In the rows, zero is written as 128.
A single turn carries every row of the set below to another of its rows. Some are shown first; where does it send the rows asked next?
K643: [117 142 139 159 147 113 108 108 148 131 132 132 119  76 155 131  85 144
 122 127 138 164  77 108 107 135 130 130 167 136]
K998: [122 139 168 123 135 116 148 147 123 119 141  90 131  86  99 161 118 124
 160 143 116 127 103 128 109 117 132  76 165 143]
K873: [122 162 171 137 114 122 109 135 167 128 132 142 131  68 106 136 108 151
 138 138 129 101  88 113  81 146 141 110 148 103]
K745: [123 124 143 111 127 157 155 124 111 137 150 108 130 117  97 180 124 126
 166 143 100 102 101 139 123 147 163 127 118 156]
K229: [158 104 128 153 145 124 127 109 144 177 147 136 117 110 148 135  83 138
  79 137 108 140 104 110 104 161 139 141 136 127]
K116: [123 151 159 136 116 117 116 135 168 170 125 152 111  80 106 119  81 161
 111 107 105 127 117 102  98 131 142 135 150 119]
K668: [165 124 133 131 144 155 133 130 123 160 140 160 132 148 119 140 112 125
 134 172 101 129 106 133  86 175 155 138 141 104]
K177: [144 136 114 106 116 145 126 135 122 109 140 118 143 140 129 109 179 124
  90 153 130 156 159 132 140 131 101 140  89 137]
K804: [148 127 110 109 107 124 134 123 123 109 149 102 113 121 128  94 147 129
  82 119 147 167 152 151 144  96 112 144 111 120]
K977: [120 124 148 109 129 141  85 127 155 109 133 121 124 164 118 115 203 111
 140 132 130 139 135 131 146 125 109 113 129 134]
K500: [131 156 131 129 120 139 112 139 156 124 148 147 148  96  85 166  98 124
 148 145 111 103 100 124  91 184 145 132 120 100]
K287: [134 123 129 112 124 114 118 117 150  94 152 118  89 119 123  93 181 127
 126 112 150 154 117 151 150  87 119 129 122 121]
K465: [121 116 133 108 132 120 136 120 102 166 142 127 127 121 140 164 103 147
 132 113  72  98 129 114 119 128 133 166 113 152]
K841: [132 146 119 129 121 133 119 138 157 166 141 156 127 108  86 149  71 135
 120 115  87 129 130 113 107 168 145 157 122 116]
K340: [133 114 118 104  94 132 109 108 128 118 146  80 132 135 135 110 135 125
  86 109 161 154 157 146 137 105 123 142 119 122]
K569: [121 129 159 119 141  79 130 143 114 148 133 109 129  91 144 146  99 145
 126 112  88 123 132 101 106  98 101 115 158 138]
K324: [125 162 145 136 145 144 113 129 127 114 124 156 134 114 125 136 115 131
 177 161 131 154  78 132  89 149 147 127 173 114]
K536: [122 117 132 109 116 115  88 107 153  99 147 105 102 142 130 107 160 115
 137  94 153 147 130 150 146  89 121 129 139 117]
K719: [130 133 132 109 133 136 111 130 148  95 143 134 119 138 123 108 214 121
 133 146 133 143 123 131 146 122 108 126 100 138]
K957: [132 122 134 105 106 158 105 126 129 129 132  96 154 157 123 117 178 123
  88 146 138 146 161 126 137 141 111 127 109 138]

K177 goes to K804
K998 goes to K745
Where do these go?
K340 goes to K536
K668 goes to K229
K873 goes to K500

